In the data rows, the value 128 means zero.
Here is a table of points, one per row:
[106  81 145 140 107 127 150 175 150 126 113 118 108 104 110 109  90 109 109 137 112 116 125  95 126 140 113 111 137 156 160 105]
[156 148 153  78 142 165 158  84  85 160 102 100 140 114 125 108 135 132 118  98 141 155 169 110 124 108 159 104 188 136 150 111]
[191 127 113 148 129 145 103  97 177 103  89 115 127 129  99 128 107 139 126 142 168 142 140 122 137 159 161 131  99 140 125 104]
[255 118 104 139 174 115 125 114 123 168 112 114 130 124 163 113 142 130 116 119 158 149 144 122  83 118 102 142 104 133 112  92]
[141 128 135 152 152 103 148 139 120 128 132 128 120 100 137 145 135  92 146 158 118 120 120  90 122  53 111 138 120 162 116  97]
[232 129 110 123 137 106 105 157 119 164 138  90  92 115 165 161 125 117 129 150  99 113 150  99 128  95 124 101 125 141 115 144]
[128 121 166 133 123 112 125  98 142 153 102 129 174 146 106 102 108 161 140 116 155 159 136 177 117 137  93 138 120 148 138 127]
[139 131 129  38 150 166 174 133 105 105 127 120 139 161 150 130 134 117 112 166 135 150 123 150 125 121 136 123 153  93 130 140]
[121 107 141 101 159 101  82 141 130 152 129 132 123 126 102 140  86 135 131 129 133 144 104  98 169 147  99 103 110  98 141 138]
[103 151 132 113 148 140 163 100 148 152 123 133 138 120  93 169 161 140 128 172 104 183 183 114 111 147 128 172 172 129 119 110]
[105 126 117 131 129 128 145 118 178 122 168 122 158 129 114 130 113 125 143 114 123 107 137  99 155 128 110  88  98 122 146 106]
[117 137 168 120  92 110 140 149 150 144 136 123 124  95 161 155  90 107 130  91 144 125 115 130 134 138 134 103 130 108 135 110]
[162  92 161 107 135 134 162 130 176 141 110 127 150  91 100 130 129 114 144 117 127 109 122 139 156 130  98  93 105 112 134 130]
[178 132 127 125 102 111 145 136 124 128 144 125 152 120 125 137 106 149 159 105 129 124 121 116 163 123 105 195 132 133 133 120]
[185 122 165 135 111 125 118 139 165 108 182 135 126 130 118 133 114 138 130 124 131 133 133 112 162 108 204 103 121 116 133 115]
[148 102 138  89  97 116  92 131 145 121 124 118 150 127 104 112 125 111 136 116 105 130 147  98 126 120 102 119  84 112 147 156]
[104 118 132 136 125 140 140  97 114 123 137 148 106 122 128 163 138 110 158  89 100  86 139 105 142 126 105 105 137 120 142 173]
[ 95 125 165 149 102 124  78 121 152 111  86 108 130 157 134 101  97 150 136 135 145 153 147 156 150 152 112  89 149 161 114  97]
[ 99 117 145 116 105  95 131 134 135 113 148  91 154  96 108 116 108 128 166 131 145 133 109 124 115 126 104  86 142 144 165 146]
[113 110 139 120 128  86 135 120 125 118 157 105 123 118  98 137 111 123 120 120 145 113 135  94 142 150 108 200 121 117 137 125]
[118 127 130 105 114 104 104 148 163 137 137  89  98 106 101 120 120 147 157 136 128 106 111 133 142 131 119 101 135 114 145 109]
[100 185 124 126 156 105 123 223 169  54  94 108 158 151  77 173 166 175  61  30 141 136 147 160 112 109 118 112 106 151 120 143]
[ 98 111  73 144 144 107 145 130 104 126 133 124 153 149 160  91 116  97 119 141 158 111 131 164 130  91 123 137 120  77  85 139]
[ 95 124 116 159 144 133 144 129 148 162 117 119 108 108 154 108 142 137 119 135 162 139 174 123  95 106  91  98 128 173 114 130]
[117 182 109 126 147 116 144 152 118 138 143 151  80 136 152  85 114 122  96 176 148 112 125 143 139  88 146 101  96 108 108 144]
[198 104 147 121  89  91 114 131 144 133 156 135 134 113 109 151 119 122  97 125 125 118 152 131 140 127 137 112 137 126 133 135]
[113 132  97 146 172 119 116 127 145 188 120 145 150 131 152  95 128 154 147 138 149 132 164 121  96 105 107 147 128 144 105 115]
[110 131 123 164 134 154 126  97 136 109 116 164 106 161 127 157 145 122 149 114 124 148 140 139  77 155 107 151 105 131 126 102]
[105 171 113  97 127 151 189 126 132 117 105 146 137 188 120 116 110 120 128 175 111 141 127  99 153  97 152 104 168  93 137 132]
[151 175 144 174 152 141  93 177 136 159 112  88 176 146 151 117 181 124 111 129 162  85 102  89  97 103 155 218 122 137 115 192]
[126 146 146 124 119 106 141 123 149  89 119 118 147 170 127  80  64 106 103 139 113 136  83 164 121 143 115 173 128 103 103 129]
[ 96 161 110 150 150 129 127  93 118 150 110 100 123  97 168 149 124 152 123 131 132 141 152 130 126 119 106 153 113 172  70 138]
[126 137 124 130  89 167 110 120 153 135 116 141 122 103 112 123  92 134 105 121 168 156 138 124 106 158 168 177 115 167 106 122]
[ 99 130 142  99 146 124 110 107 127 128 151 162 124 122 124 157 118 100 158 119  74  82 127 111  91 137 117 112 158 145 119 161]
[136 153 158 161 109 199 117 173  97 130 116 113 192 140 109 159 179 145  98 148 118 130 107  96 124 116 121 114 187  92 113 110]
[135 160  65 133 116 119 161 112 103 123  82 184 104 148 123 106 119 104 100 126  84  75 106 164 144 159 101 138 133 118 131 156]
[118 128  89 127 121 110 131 146 129  74 155 140 143 143 133  73  70 135  84 137 157 121 156 151 162 158 137 175 152 103 132 156]
[107 121 135 147 148 159 145  95 120 111 120 155  96 146 145 111 171 140 154  92 174 149 132 117 125 172  96 126 126 161 157 143]
[117 135 125  98 155 154 135  86 111 126 110  84 136 137 118 142 154 135 106 142  90 178 153  92 111 148 179 104 138 123 126  84]
[141 133 137 143 153 106  90  98 124 122 103 159  84 128 139 113 164 139 126 120 120 141 132 151  96 167 125 149 143 129 160 110]
[111 140 134 114 132 139 161 106 113 165 104 131 134  99 112 141 153 154 130 124 127 195 155 110 119 137 142 158 188  95 120 110]
[100  80 137 115 146 120 150 140 136 128 131 174 127 130 166 171 156 129 162 117 111  85 109 134 109 158 174 116 133 106 136 129]
[104 110 133 138 162  95 154 164  90 167 137 115 117 107 136 161 133 121 143 159 130 119 123 124 155  96 236 108  96 141 102 139]
[128 156  81  94  90 134 177 118 132 103 115  92 107 179 151 137 150  98 110 161 139 135 130  98 137 149 141 106 167  74 125 129]
[115 159 161 127 146 174  90 155  90 154 112 116 180 142 106 158 181 119  74 150 144 104 140 111 129 110  97 152 180  75 164 105]
[139 110 135 124 131 139 128 124 113 107 115 161 107 140 148 169 124 154 164 123  91  93 121 124 128  90 130 107 136 132 177 149]
[122 141  91 164 141 127 100 131 114 174 122 110 113 103 144 118 140 146 139 127 142 181 154 130 125 125 137 103 101 122  92 135]
[214 148 168 118  89  98 161 138 143 124 132 131 152 116 117 150 127 154 174 147 139 109 110 123 142 150 120 118 100 125 119 133]
[113 101 117 122  76 118 119 101 149 156 104 165 152 140  92 106 140 150  90 120 182 130 155 142 118 149 156  86 110 157 114 116]
[130 142 118 222 157 169 110 137 102 123 117 102 146 135  96 157 172 136 103 106 136  69  76 148 135 160 112 115 162 115 154 149]
[112 127 141 153 125 120 115 108  79 122 111 132 104 157 125 106 123 154 146 107 119 137 135 148  73 155 211 139 137 135 140 129]
[106 103 138 129 127 124 128 123  97 117 143 111  72 134 121 131 161 136 158  94  70 103 104 116 115 137 123 140 130  99 129 128]
[113 138 159 125 115  85 125 134 142 145 136 115 137 125 109 134 102  96 137 117 118 136 128 123 157 137 125 142 128 144 151 137]
[ 93 115 107 101 106 127 109 150 145 147 133 111 151 120 133 136 125 113 146 117 102 138 114 131 153 145 121 160  94 135 146 113]
[130 105 137  96 108 137  89 134 164 107 134 138 124 101 128 128 131 148 151 137 122 112 122 126 163  95 123 255 139 126 121 109]
[104  95 159 108 130 138 132 159 164 157 149 117  98 126 118 126 125 113 125 107 130 135 115 129 173 137 126 200 135 143 133 121]
[171 117 103 129 129 137 117 100 119  74 142 180 103 143 137  95 134 122  99 129 102 129  89 153 132 144  98  95 164 102 110 181]
[113 182 166 148 133 175  66 175 137 134 150 129 196 120 111 115 129 136  65 129 152  96  76 135 110 159 125  79 104 139 135 125]
[172 151  92 133 148 162 113 121 116 113 117 155 110 131 116  95 140 152 176 110 107 124 147 138 102 173  96 115 149 170 115 108]
[103 161 124 152 121 136 128  78 159 126 133 114 156 110 132  92 103 178 107 107 124 140 136 146 128 133 203 133  88 130 155  93]
[117  97 131 158 144 131  97 127 101 143  81 120 118 131 161 126 134 152 113 169 139 172 159 120 132 114  96  99 105 167 109 143]
[105 101 114 111 134 129 132 149  64 105 140 162 106 135  93 140 139 124 180 122 120  89 117 114  94 124 139 135 120 122 134 110]
[ 98 103 134 110  89 129 127 137  95 112 145 129 150 102 107 153  95 124 128 110 123 142 116 119 130 122 109 123  93 130 109 120]
[102 153 128 162 136 164  97 102 128 127 124 155  93 138 130 126 126 141 166 112 125 129 178 158 105 145 118 100 118  98 157 118]
[129 126 120 152 136 129 177 143 141  99 150  98  97 120 141 108 134 119 113 192 138 120 135 175 108  97 130 143 117 107  87 176]
[167  85 114 108 121 133 142 165 114 123 153 104 168 116 121  99 124 136 133 124  99 118 125 137 169 154 175  99 120 173 140 101]
[155 118 134 131 119 117 127 139 112 126 135 174 106 131 128 140 160  78 152  84  97 119 118 120 139 124 233 126 141 134 137 134]
[106  96 123 139 134  97 118 130 116 150 170 103 150 124 157 127 171 118 151 146 109 113 158 109 141  91 111  97 114 132 102 147]
[135 112  98 126  78 120 111 135 132 168 160  99 132 143 103 151 109 121 127 121 109 144 126 134 132 108 117 160 108 142 174 130]
[104 132 137  80 115 116 111 104 130 113 168 103 105 113 104 148 123 127 127 105 163 102  91 125 149 106 105 100 136 160 107  93]
[165 161 102 131 133 157 140 130  99 100 149 171  96 164 104 109 121  73 152 129 135 154  96 184 133 131 103 128 136 123 141 174]
[ 99 118 148  97  99 103 129 125 114 103 121 132 131  86 126 119 147 140 109 147 127 117 117 104 152 132 107 167  78 147 173 124]
[142 110 155 148 140 118 153 129 101 116 170 175 116 129 157 152 128 144 144 104  84 135 117 108 112 130  92 119 148 126 165 136]
[112 172  81  77 113 128 168 131 114 108 131 132 136 125 157 142 150 103 119 175 138 172 110 141 128 142  95 100 167  84 151 119]
[112 121 101 143 155  97 156 119 153 142 136 134 123 164 157  90 137 106  95 158 139 142  65 138 129  89 124 106 137 136  87 157]
[142  93  77 128 111 120 119 141 154 116 125 125 153  96 125 164  85 140 139 107 137 136  97 112 130 103 135 127 133 115 150 113]
[158 123 171 130 113 144 115  90 149 140 113 114 106 147 111 129  99 170  95 115 149 132 136 160 119 144 107 120 107 128  92  88]
[103 128 101 128 122 147 138 138 145 132 125 122  99 112 166  58 136 113 100 142 110 141  97 141 118  77 127 113 106  87  89 168]
[ 92 105 125 110 104 125 131 140 137 155 157 128 128 144 129 158  97 159 124 128 127 102 114 111 144 144 105 142 117 138 124 115]
[108 128 115 137 152 140  74  82 140 110  98 148 120 121 130 140 129 120 158 129 145 125 128 154 101 150 234 106 160 147 139 155]
[143 128 119 128 140 166 156 106 107  86 140 149  99 163 153 132 116  82  98 142 107 109 111 198 117 136 114 178 123 135 161 159]
[124 119 161 166 160 139 143 111  90 130  87 114 140 103 148 110 116 119 136 136 152 145 162 114 112 120 118 140  93 139  73 127]
[108 144 145 142 131  78 104 150  96 128 135 127 131 109 174 129 151  69 150 135 112 113 155 109 153  88 107 116 125 138  89  80]
These points spread out most along one direction. Take the direction at right angles to it along which they spread out most. Go by this last direction. Where along it does each point below lie, from 0 to 99? 50 is the average, and the first point above lies past it. One standard deviation of the points above along it is 16.
[108 144 145 142 131  78 104 150  96 128 135 127 131 109 174 129 151  69 150 135 112 113 155 109 153  88 107 116 125 138  89  80] 54
[112 121 101 143 155  97 156 119 153 142 136 134 123 164 157  90 137 106  95 158 139 142  65 138 129  89 124 106 137 136  87 157] 55
[ 92 105 125 110 104 125 131 140 137 155 157 128 128 144 129 158  97 159 124 128 127 102 114 111 144 144 105 142 117 138 124 115] 59
[108 128 115 137 152 140  74  82 140 110  98 148 120 121 130 140 129 120 158 129 145 125 128 154 101 150 234 106 160 147 139 155] 37
[104 110 133 138 162  95 154 164  90 167 137 115 117 107 136 161 133 121 143 159 130 119 123 124 155  96 236 108  96 141 102 139] 53
[100  80 137 115 146 120 150 140 136 128 131 174 127 130 166 171 156 129 162 117 111  85 109 134 109 158 174 116 133 106 136 129] 70
[111 140 134 114 132 139 161 106 113 165 104 131 134  99 112 141 153 154 130 124 127 195 155 110 119 137 142 158 188  95 120 110] 32
[139 131 129  38 150 166 174 133 105 105 127 120 139 161 150 130 134 117 112 166 135 150 123 150 125 121 136 123 153  93 130 140] 64
[142 110 155 148 140 118 153 129 101 116 170 175 116 129 157 152 128 144 144 104  84 135 117 108 112 130  92 119 148 126 165 136] 71
[ 95 124 116 159 144 133 144 129 148 162 117 119 108 108 154 108 142 137 119 135 162 139 174 123  95 106  91  98 128 173 114 130] 22
[198 104 147 121  89  91 114 131 144 133 156 135 134 113 109 151 119 122  97 125 125 118 152 131 140 127 137 112 137 126 133 135] 59
[102 153 128 162 136 164  97 102 128 127 124 155  93 138 130 126 126 141 166 112 125 129 178 158 105 145 118 100 118  98 157 118] 38
[156 148 153  78 142 165 158  84  85 160 102 100 140 114 125 108 135 132 118  98 141 155 169 110 124 108 159 104 188 136 150 111] 32
